Each row is where one point has got to under a steady rotation. How many steps took it there?
The counts run from 0 to 336.
[177 144 142 200 125 120 155 148 113 119 166 149 138 121 167 136 103 151
 130 124 132 122  83 129  71 128 120 141 143 117  67 100 143 101 108 156
 130 174 128 145  84 130 135 130 120 106  97 106 120 126 127 171 104 154
 153 152 114 153 102 107 123 158 164 175 153 127  86 124 157 137 127]
190
[192 142 132 189 132  87 126 160 123 133 128 131 137 124 177 124 155 125
 144  90 145 124  67 134  86 102 124 158 156 126 113 120 146  83 117 153
 112 190 106 121 100 124 147 164 150 111  96  97 118 138 136 137 114 175
 161 160 109 133 125 122 122 123 151 163 169 134 119 126  92 161 115]
318
[214 157 146 176 119  86 128 153 113 119 143 123 137 116 186 108 145 138
 138 124 112 139  72 120  67 114  97 155 165  98  78 109 129  94 130 159
 125 187  97 129 114 118 142 153 155 101 103 108 107 133 128 134 109 152
 141 143 114 142 106 124 144 121 142 176 158 143 103 124  97 148 112]
257
[185 142 136 180 109 110 155 150 142 105 166 145 138 140 181 139 128 143
 122 111 142 123  84 134  65 126 102 144 129 109  96 118 128  93 119 158
 120 183 103 129  84 119 144 153 121  91 103  96 126 135 132 160  97 150
 163 159 108 154  93 108 124 143 168 172 158 118  84 142 146 132 117]
194
[189 139 142 219 125  96 114 151  95 116 139 137 139 120 169 122 122 148
 137 123 119 118  71 146  82 101 108 140 154 101  68 117 144 106 121 154
 145 175 125 145 114 112 145 151 142 137  84 100 131 128 128 136 112 159
 151 151 120 150 101 126 122 137 127 173 169 145 111 109 137 151 124]
267
[157 133 144 204 140 111 129 154 111 136 131 141 127 108 155 126 120 138
 149 100 154 111  76 140  94 119 145 150 169 132  70 102 145  81 117 142
 115 189 138 144  86 146 127 125 146 115 104  98 121 118 114 163 120 179
 167 149 118 125 137 121 113 152 154 163 175 122 106 119 106 178 139]
81
[191 120 148 217 109  97 134 162 123 160 138 130 142 119 170 110 132 133
 136 105 102 105  61 127  85  95 129 148 157 146  92 114 143 104 141 153
 140 172 108 131 104 116 133 132 127 144  69 108 149 143 125 149 103 173
 166 152 116 129 118 108 126 157 135 166 148 140 111 116 118 151 130]
279
[174 119 139 204  98  79 135 161 128 162 124 125 137 104 161 106 142 125
 146  94 118 109  63 130  90 108 124 153 172 138 111 116 142  86 150 141
 118 179 114 119 106 123 137 146 136 135  87 117 129 132 127 152 120 190
 167 148 126 114 129 103 130 146 149 158 169 127 119 121  90 168 136]
324
[175 144 136 173 124 101 133 162 119 127 140 128 118 109 171 125 151 129
 155  89 157 116  78 118  75 115 124 145 164 114  96 119 135  80 118 141
  99 199 114 122  87 134 136 154 163  95 126 102 105 131 119 143 125 178
 158 147 114 111 141 131 114 126 159 152 179 127 109 134  86 166 123]
87
[187 142 167 197 123  99 134 162 124 149 136 122 134 114 159  97 142 144
 150 125 116 119  67 133  82 114 126 145 178 119  56 103 139  79 160 150
 133 174 109 149 108 130 125 118 126 137 111 130 124 119 115 152 110 172
 159 144 117 123 127 111 128 142 136 166 150 127 109 118  84 167 134]
16
[184 135 152 199 113 117 147 150 134 109 176 159 120 125 170 122 122 162
 120 118 130 114  72 139  68 117 104 143 150 103  65 118 134  99 130 152
 115 164 141 139  91 120 154 122 120 134 118 116 134 131 116 147 109 147
 167 156 120 132 105 115 114 149 158 181 163 124  81 145 156 145 140]
188
[183 137 132 182 116 121 139 139 109 116 146 133 137 113 186 134 105 134
 137 114 125 112  85 124  88 127 101 139 162 101  62 122 128 108 127 158
 135 198 119 128  92 119 131 147 145 103  85  92 115 128 102 159  94 155
 147 142 119 145 111 114 122 155 145 176 159 117  94  99 150 151 136]
206
[178 119 155 202 110  89 122 162 100 144 121 135 128 108 159 103 138 139
 157 100 126  97  64 130  91  89 125 138 175 125  81 115 137  96 138 141
 119 184 117 129 100 111 133 134 147 115  86 109 137 143 125 139 120 171
 164 142 124 109 136 118 111 152 128 153 166 133 122 113  94 183 140]
47
[185 132 132 207 121  96 132 148 105 140 126 139 131  96 162 114 126 117
 151 107 129 110  53 148  87 100 117 133 159 135  80 127 141 105 133 146
 118 192 127 126 117 107 131 140 153 131  90  95 135 128 127 139 116 184
 162 150 122 121 127 120 110 149 127 154 182 140 130 112 106 174 133]
328
[183 134 150 184 108 106 141 144 120 127 142 132 143 112 173 112 114 125
 131 135  99 117  65 139  82 120 110 139 161 122  68  99 143 103 148 160
 144 173 130 141 103 116 117 124 123 115  86 101 126 117 109 166  90 155
 151 147 129 149 105 111 132 154 146 186 152 123 104  99 129 153 140]
250
[175 159 152 194 142 108 133 167 121 120 154 148 134 136 166 130 144 152
 142 107 169 120  78 126  74 133 145 144 149 114  82  99 151  77 119 150
 118 195  93 141  88 146 151 138 145 110 123 104 111 131 139 152 122 181
 157 158 110 132 129 121 118 124 142 141 166 130 102 141  72 153 121]
71
[190 122 152 206  95  90 143 156 102 118 150 152 117 111 145 125 134 166
 141 105 142 103  74 116  78 111 130 141 168  98  83 113 124  94 122 132
 105 172 104 130  88 115 153 134 133 109 108 120 140 128 143 146 131 167
 170 137 129 108 131 113 119 152 129 134 175 135  97 146 105 161 133]
107
[181 133 142 195 103 114 147 143 129 112 168 159 126 125 171 131 112 152
 120 121 129 112  73 132  73 123 110 135 138 119  72 113 141 103 119 154
 126 166 138 146  95 114 143 121 109 115 100 110 133 118 127 174 101 146
 162 161 118 151  96 112 122 159 156 174 162 122  81 139 162 143 132]
189
[185 134 157 196 125 118 132 153 120 116 165 150 125 118 172 123 129 180
 125 117 130 117  80 129  68 126 106 143 160 109  47 112 128  94 138 139
 117 164 126 141  89 133 149 122 120 134 121 121 130 132 116 148 112 154
 173 156 122 128 121 112 123 152 163 182 152 121  80 141 142 144 141]
187
[173 129 151 183  97 122 150 156 125 131 165 144 130 106 166 132 113 165
 140 121 124  93  75 121  79 125 111 129 171 112  45 122 115 102 152 145
 117 181 105 120  93 127 143 118 128 117 109 111 127 135 106 152  99 163
 157 135 130 103 128 109 120 166 140 164 150 114  85 126 134 154 152]
171
[188 151 144 161 107 111 158 141 133 113 165 144 109 113 178 128 141 129
 143 110 153 116  68 127  64 130 102 136 148 107  94 126 129  91 125 150
  77 198 109 121  89 119 144 133 137  89 139 100 113 120 114 162 107 163
 164 154 119 119 125 122 115 139 162 160 171 115  91 155 108 155 131]
133
[169 145 152 200 118  98 135 137 106 129 131 140 137 116 159 122 115 126
 159 120 135 101  61 146  91 125 123 131 166 119  72 118 149 102 140 150
 134 194 109 138  99 120 137 127 140 131 106  87 124 122 112 160  98 180
 154 140 126 117 125 116 112 152 114 142 184 135 124 110  94 171 146]
51
[178 130 144 207 115  98 125 137 104 128 123 135 135 107 165 110 122 129
 160 105 132 101  57 141  93 103 127 146 174 116  73 124 134 102 148 142
 128 195 125 138 111 113 137 140 144 133  94  92 134 123 121 145 112 177
 156 140 128 121 130 121 114 146 122 157 184 137 128 108  95 183 138]
327
[196 149 137 186 109  82 150 165 126 145 149 132 143 109 165 126 146 127
 155 113 134 127  63 121  77 134 131 136 163 116  94 105 137  85 137 148
 114 183  79 118 116 130 152 138 138 112 104 117 111 120 135 152 117 193
 153 138 125 121 131 107 136 140 131 128 163 136 119 140  71 147 128]
335
[168 128 144 175  97  86 157 141 123 128 137 131 123 116 151 124 149 132
 151 109 146 104  70 116  86 130 132 159 179 111 109 107 129  83 130 142
 103 193 104 130  81 121 140 138 129  78  98 109 115 107 133 175 112 179
 158 128 132 112 117 107 126 156 148 147 176 117 110 134  91 175 139]
90
[194 126 142 173 102 108 145 162 143 129 153 127 134 125 176 122 150 159
 119 102 123 111  83 111  69 114 104 158 159 112  90 125 119  83 137 146
 105 181 111 121  86 128 153 152 133 108 103 116 128 147 116 143  99 151
 163 151 116 122 106 115 128 148 176 184 153 110  77 141 137 136 125]
198
[185 116 141 180  88 108 167 164 129 145 157 143 125  99 172 125 124 147
 136 113 121 108  70 105  71 121 111 126 158 124  87 121 120 105 133 143
  94 177  98 105  91 117 134 118 130 102  96 118 136 140 131 148  97 161
 164 140 124 104 126 104 128 171 154 165 145 115  87 136 131 148 135]
169
[191 146 139 198 141  89 114 156 102 119 123 130 135 125 177 123 134 130
 147  98 146 125  74 132  80 110 132 161 154 117 103 112 140  86 108 144
 133 199 108 140 101 127 139 169 149 102  93  88 118 138 127 147 114 176
 154 154 112 140 122 123 120 123 134 160 173 138 117 115  91 160 114]
317
[185 159 152 201 137  99 123 154 107 132 138 133 141 114 171 114 138 129
 154 121 131 129  66 145  81 123 126 138 163 115  53 103 159  84 132 157
 133 187 125 149 112 140 139 129 138 134 107 110 113 109 118 153 112 174
 148 156 111 148 119 124 122 121 134 168 165 142 115 111  92 164 115]
21
[180 133 142 184 106 119 161 145 118 134 170 155 132  89 179 137 102 135
 137 129 121 111  61 128  71 131 109 111 139 131  62 117 131 113 117 146
  98 183 122 117  99 117 132 108 136 115 109 109 124 130 121 153 102 157
 165 150 122 130 118 112 122 161 153 157 159 126  92 120 152 145 136]
174
[174 149 138 185 110  97 152 138 104  99 155 146 128 111 155 142 123 140
 154 120 157 111  75 131  78 139 126 134 163  94  77 117 132  96 109 149
 106 196 100 137  93 124 153 142 150  90 113  94 103 110 140 152 122 182
 148 136 123 124 119 120 119 138 120 125 192 133 114 130 104 162 126]
101
[196 156 142 198 127  92 142 143 131 125 153 148 141 126 179 110 124 116
 147 131 125 129  41 154  69 115 120 131 135 121  87 102 157  93 130 169
 132 171 119 148 119 116 138 133 124 132 105  93 130 100 126 159  98 166
 153 160 119 159 107 119 120 123 130 160 167 148 123 126 107 155 128]
299
[199 132 139 197 109  84 138 171 124 141 149 137 146 129 176 122 153 136
 133 102 111 128  66 120  79 108 128 147 159 125 112 112 140  89 129 162
 131 169  82 115 103 122 150 161 136 123  76 116 132 148 139 140 102 169
 156 151 114 138 107 110 141 134 145 159 143 138 106 124 107 134 111]
274
[169 129 158 198 129  98 131 168 118 137 135 140 125 124 150 114 146 154
 141 102 146 115  80 116  86 112 150 159 176 122  86  96 139  66 132 135
 121 183 114 144  75 146 136 132 133 113 103 122 129 127 130 160 130 179
 170 146 125 113 134 112 118 144 150 155 160 128  98 138  79 167 127]
76
[172 122 146 183  82 105 164 139 132 129 161 143 118 110 140 127 133 149
 137 117 132 112  61 128  77 130 109 141 162 103  84 109 129  96 135 132
  96 172 125 145  87 115 144 115 109 109 112 123 121 104 134 175 117 165
 162 138 127 117 111 105 128 159 162 163 172 121  82 152 130 161 142]
139
[195 160 151 177 135 114 136 176 119 130 150 127 145 131 194 131 131 140
 130 120 127 131  90 111  71 114 125 143 160 125  80 103 137  90 125 167
 143 190  91 123  92 140 133 159 143  98  95  98 116 144 111 149  88 153
 153 158 111 140 115 114 130 137 145 181 134 123  91 112 104 138 114]
241
[168 137 134 177 114 108 156 136 127 115 152 157 119  99 169 131 106 121
 141 109 150 105  60 134  76 124 113 127 138 133  86 113 137 100 116 154
  93 192 130 127  82 115 125 113 133  96 128  91 119 110 122 176 106 168
 166 155 122 126 128 117 112 157 157 156 176 125 102 131 123 162 138]
129
[173 131 153 217 129  97 120 154 104 125 126 138 138 122 145 115 123 145
 142 111 131 120  75 145  93 111 137 162 169 116  82  95 147  86 130 147
 143 167 137 166  96 125 136 142 122 130  83 103 132 120 137 165 114 169
 159 145 130 148 118 113 128 149 138 166 167 136 113 116 105 174 122]
311
[186 155 141 186 143 129 133 157 118 108 168 148 136 131 186 136 127 162
 127 113 145 123  92 132  63 127 106 144 143 106  60 123 133  90 111 161
 116 183 125 135  90 137 150 150 143 117 110 102 113 137 121 142 112 151
 162 159 107 143 113 121 120 136 166 181 158 120  82 132 147 134 122]
192
